Each row is where one point has got to under a steady rotation. How many ticks took it there?
The counts run from 0 to 405.
[-11 -46  66  27 -36 -16  39  15  10  33 -22 -12  -5   3  21 -42  27   2
 -35  38 -11  26   9  25 -11 -14  16   8  12  36  16   7 -12 -32  -6  -2
  26 -12  11 -18 -13 -24  10  -4   7   1   3   6 -37   1  64  39  -8 -22
 -11   1   5]
268
[  1 -40  23   3   3  -7  15 -76  25  -6 -18  18  19  44  20 -20   6  -6
 -15   2  31 -17  -3  14  -1 -11  10  24  -7  -5  31  -9 -14 -19  -6 -28
  40 -14  18  -2  15 -64 -18 -12 -26 -25   4  22 -59  14  31   1 -13  14
   6 -30  15]
134
[ 29 -23  42  45 -34 -15  30 -20  26   0 -18 -10 -11  17   1 -28  11 -21
 -13  19 -21 -11   1  -6 -23 -25   3  18  -9  32  34  44   0 -19  11 -10
  41 -22  -1  12   2 -33  30  11  28 -16 -10   0 -32  34  57  -1   4 -32
  -3  23   0]
274
[ 39 -14  83  21 -16  -6  15   0  20  12 -21  11   7  31  -8 -16  23 -33
 -10 -13 -29  11  32  13 -21 -26 -20  10 -10  11  31  34  -4 -51   3   4
  13   0  -9   2   3 -49  -1  12  11  10  -6  11 -20  36  49   9  21 -16
   6  -4  26]
264
[ 16 -37  23  16  12 -12  -4  19  45  19 -14   1  33  35  33 -11  22 -22
  12  -2 -27 -29 -20  -4 -17 -26 -13 -24 -27  36  24  47 -14 -38  19   8
   6   2  23   1  -1 -52  14  26  -5  -1   3   9 -64  45  17   2   5  -3
  -3 -25  -9]
183
[-23 -44  46  20 -21 -39  31 -23  15  19  -2  13   9  24  17 -54   9 -15
  -2  13  -2 -18 -11 -17 -30 -11   1 -28   9  81  30  -9  13 -25  26 -12
   4 -22  41  -2 -13 -18  10  19   0  -8  13   7 -30   3  34  13 -11 -18
  -7  -8 -26]
217
[-12 -37  45  17 -10 -41  23 -36  34  19 -24  15  -5  43  28  -5  13 -13
 -32  25  12 -10 -28  15  -8  12  26  -3  32  50  26 -13 -18 -18  -7  -4
  37  17   2  10   6 -36  47  21  -8 -15 -16  12 -30 -15   3  -5  18 -16
 -24  -7 -16]
109
[ 17 -23  44  23 -35   5  29   2   4 -10   9  -6  -6  31   4   2  17 -39
   0  -1 -23 -16 -23  -2 -28 -19   2  25   0  14  37  19 -10 -51 -12 -26
  36  -8  -1   2  12 -42   3  21  24 -33  25  -4 -35  38  66   8 -16 -32
   0  13   6]
33
[ -9 -39  78  49 -34 -29  44  -6  -4  -1 -13  -5 -17  12   3 -22  11  -8
 -12  25  -8 -21  -4  27 -28 -19  -2   3  10  57  29   1 -14 -17 -16 -16
  21   4  21   7 -28 -15  14  -9  17 -18  -5   1 -16  -3  56  11 -16 -31
 -24  18 -15]
28
[  5 -32  50  32 -16 -49  32 -39  32  14 -32   2 -10  21 -19 -37   2 -16
  -9  38 -19 -20  -1   5 -19 -10   0  -9  25  51  46  13   7 -13  15   0
  40  -7  22   6  -2 -32  17  30  19  -5 -17   6 -17  29  30  13  29 -37
 -14   5  -8]
286
[ -4 -31  28  15  -3 -23  27 -20  45   4 -23  -9   9   8  29 -22   5 -18
 -15  31  30 -10 -14  21  -8 -27  -2   3 -13  38  55   5   9  -7 -11 -19
  46   3  51   6 -16 -62  11   0 -27 -20   6   0 -51 -13  20  17  25  -2
  15 -18  22]
365
[-16 -50  76  12 -19 -26  54 -16   2  15 -30  -3 -19   8 -22 -28   9 -18
 -23  42   8  -4  -2  33 -26  -1  -2  -2  17  36  53 -15 -12 -22   0  -9
  34   3  29  -1 -17 -38   6  -8  -1 -15  -4  -1 -19   2  29  14  25 -21
  -9  -4  14]
297
[  0 -35  34  27  -3 -34   8 -45  38 -10 -28  23  19  17  16 -27  -5 -18
  15   9  -6 -48  -8  24 -34 -22  -8 -29 -14  52  56  14  -2  -3  27 -19
   4   0  57  18  -2 -43   8   0 -10 -16  -2   6 -41  16  -4 -12  14   1
   6 -32  -2]
395
[-12 -50  47  18  -9 -33   5 -48  26  28 -17  24   7  34  39 -24  21  -8
 -27  22  23 -16 -17  29 -21  -8  26 -27  10  35  17 -19 -30 -31 -30 -30
  15  14  18   8  -8 -40  30  -9 -16 -17   3  27 -48 -18  -1   9  -8   8
 -20  -5  -2]
378
[ -4 -15  49  20 -35 -15  38 -16  26 -10 -16   0  -7  22 -14 -21   6 -46
   7  10 -28 -11 -17 -17 -32 -14   3  11  18  37  58  15  19 -29   7 -29
  29 -15  24   9  17 -31  12  37  20 -25  19 -11 -17  39  48  11  21 -36
  -1  -7  10]
45
[  5 -30  54   1  -5   7  28  18   5  21 -26  15   4  42  11 -18  31 -30
  -6 -16 -45  13  -9   1 -26  -6  -3 -12 -10  45  19  33 -14 -51  28  11
  13  13 -11  -8   7 -48  -5  33  15  14   5  -2 -27  58  37  11   5 -16
   5 -16 -13]
252
[-55 -49  38 -14  -4 -21  30 -20  20  13 -19   8   5  30  41 -19   9 -24
 -13  11   2 -14 -30 -13  -6   9  24 -20  15  45  37 -13   3 -17  16  -9
  27  20  53   3   4 -36  21   2 -22 -19   3   3 -46 -16  12  10  -2   4
 -18 -26  -7]
148
[ -3 -41  50  30  -3 -47   1 -40  43  20 -12  25  31  34  60 -34  12   1
  -9  12 -10 -32   1  -1 -11  -9  14 -27   9  58  16   6  -5 -18  19   9
  -5  17  29  10   1 -14  35   8 -13  -4 -16  32 -43 -10  19  -7 -12   2
 -20 -12 -32]
178
[  1 -31  18   4  13 -19   6 -53  32  10 -37  25  14  47  50   2  12   1
 -13  17   5   3 -11  35   3  -2  27  25   3  26   9  -9 -30 -11  -3   8
  49  27  -7  -6  14 -63  -4  12 -19   4   2   8 -48  17  22  19  -4   0
  -4  -6 -29]
351
[ 34 -32  66  40 -39 -23   6 -37  11   0  -7  33   1  28  13  -8  12  12
  -9   8 -21  -9  14  52 -45 -14  13   9  11  43  16   2 -36 -29   4  -6
  10  -2 -21   8   8 -22  15   9  20  -9  -2   9 -12  16  44   4 -19 -37
 -22  13 -28]
30
[-21 -30  26  18  23 -27  30 -30  22   1 -13  -6  30  42  37 -23  15 -20
 -12   3  13 -44  -3 -16  26 -30 -10   6 -13  13  21   5   8 -11  -7  -3
  33   5  36  -4 -15 -49 -20   4 -18 -16  -5  29 -60  10  56  16 -20  13
   6 -19 -16]
175
[  4 -45  43   6  -6  -4   9  -6  12  27   9  21  14  46  18 -17  31 -29
  -5 -25  -7 -11 -30  -8 -38  -5   4 -26 -19  45  11  14 -20 -71   8 -17
  -1 -13  -9 -15   3 -48   9  33   5   0  30   6 -46  44  23   3 -17   1
   4  -9 -15]
212
[-23 -47  42 -14 -35   9  34  15  -1   2 -26   6  -2   5  21 -11  15  -6
  -9  22 -24  26 -17  38 -28   7  26  26  31  50  25  -8 -19 -29  17  -9
  34  -7  10 -17  17 -40 -16  24   7  -8  34 -17 -19  22  43  40  -4 -34
  -6 -25  -1]
50
[-12 -26  57  -3 -21   5  29  35   4  11  -8   4   0  39  37  -4  31 -34
  -7  -6 -46  15 -18 -10 -25  -3  13   3   6  46  18  29  -7 -56  29   9
  20  10   0 -13  11 -34  13  34  17   3  19  -5 -31  38  57  15  -9 -22
 -15  -2  -6]
251
[-14 -46  29   7  -4   6   3  22  12   5  -9 -17  30  18  71   4  16  -1
  -1   7 -22 -30 -14  14  -2 -13  17   1  -6  10  12  25 -33 -33   1  12
  10  23  19  -9  10 -36  14 -11 -13 -20  12  15 -75   6  53  14 -41   4
 -35 -21 -12]
170
[  6 -32  34  -6 -19  26  17   2  25 -11 -42  -3  -6   6  33  13  11  -6
   3  17 -32   8 -15  43 -33   1  26  16   1  27  49  33 -35 -24  31   9
  38  28  16   2  27 -53  25 -10  -3 -10  13 -13 -48  29  27   1  16 -13
 -29 -18  20]
331
[-16 -30  52  14  -8 -23  17  19   2  21 -13   1  27  20  34  -9  22 -17
   6  26 -35 -10   1  19  -4 -12   2   6  22  38   8 -12 -15 -34 -11  19
  18  22  10 -19  -4 -29 -33  35  -5   1  19  16 -23  22  64  43 -30 -26
 -12  -6 -41]
9
[-24 -57  58  -4 -22 -10  40 -26  -6  23 -34   8 -29  36   5 -16  24 -16
 -32  23   0  13 -16  26 -22  20  26 -10  26  25  24 -12 -30 -50 -18 -12
  40  18  -3  -5   2 -38  17 -15  10  -7   8   5 -24  10  23  12  -3  -4
 -36   0  -2]
309
[ 12  -5  36   3  -6 -12  28 -40  33 -30 -36  24  12  38  28   2  -6 -17
 -15   2  -6  13  -5  16   3  -7  15  57   7  29  37   7   4   7  20   6
  55   8   9   8  29 -60  -3  32 -10  -8  -2   0 -34  17  49   6  16 -22
  22 -19  -1]
83
[ -7 -18  61   1 -31 -13   8 -11  13  -6  -5  24  21  26  36 -16   6 -11
   9   7 -54   0  20 -11 -16   0  19  34  33  36  16  12   3 -30  25  14
  20   8   3  -8  33 -13  -5  29   7  -4   8  12 -27  14  78  28 -35 -33
 -28 -12 -30]
249
[  8 -21  40  18  15 -41   8 -42  55   1 -50  12   6  34  17 -13   8 -38
  -4  20 -22 -35  -7   5  -1 -19   3 -14   4  26  47  21   6 -10   2   1
  35  34  36  21  -1 -46  29  16  -1  -8 -21  13 -38  20   4 -12  31  -7
  -8  -5   5]
355
[-50 -50  23 -15  -1 -25  25 -29  31   3 -22   2  21  24  43 -27   3 -14
  -7  21  11 -15 -14 -16   5   4  17  -5  18  32  34 -18  12  -7   6 -11
  25   5  52  -7  18 -37  -6   8 -26 -28  20   8 -53 -10  31  25 -14   9
 -14 -38  -4]
147
[ 21 -18  30  20 -21 -11  22 -56  15 -26 -13  22   8  35   2  -8  -7 -16
  12   8 -22  -9 -12  17 -18 -10   6  41  10  42  33   3  -4 -14  25  -9
  45 -19  -4  -2  20 -37 -24  38  15  -9  13  -4 -20  42  55   6  -6 -35
   6  -1 -35]
43
[ 18 -18  39  11  -1 -20  41 -38   7   6 -17  10   7  55  -2  -9  17 -27
 -15  12   8   4  -9   2   4  -9  -1  42   6  23  22 -15  -1 -28  -7   3
  66 -14 -20 -14   7 -60 -34  39  -5  -6  14   1 -24  38  51  26   5 -23
  21   4 -27]
283
[  3 -19  29   5 -15   8  32  -9  20 -21 -38  -7 -13  37  16   9   0 -33
   2   6 -47  -7 -25  -4  -1  -8  13  27  10  11  39  46  -8 -21  10 -10
  55  13   8   6  21 -49   2  15  32 -29   1  -1 -38  54  59   2  -6 -21
 -13  -5   3]
73
[ -1 -43  59  11 -20 -26   7  14  12  17  13 -10  44   2  33 -20  18   6
   4  23   3 -25   7  15 -20 -23   2   8  10  22  24  -9 -17 -38 -19  -7
   0  -4  26 -13   5 -28 -17   6 -27 -21  30  18 -60 -16  65  31 -36 -16
 -12 -25   3]
198
[-13 -37  72  15 -18 -44  10 -33  14  15   4  38   9  29  17 -39  13 -16
  -2   4  -5 -14   5   4 -46  -3   4 -25  13  77  26 -17  13 -36  32 -11
  -7  -3  25   0  -4 -14  12  25  -7  -1   4   7 -14  -2  23  -6  -8 -17
 -12 -13 -27]
218
[ 20 -30  68  31 -21 -29  29 -41  11  10  -7  26  11  27  -5 -42  18 -11
 -14   7  12   5  30  32 -19 -35 -10  18  -9  23  32  -6  -7 -31 -16 -26
  19 -28  -1  -4 -14 -51 -33  12  -5  -4   5  15 -18  19  55  32   2 -23
  28  -2   1]
25
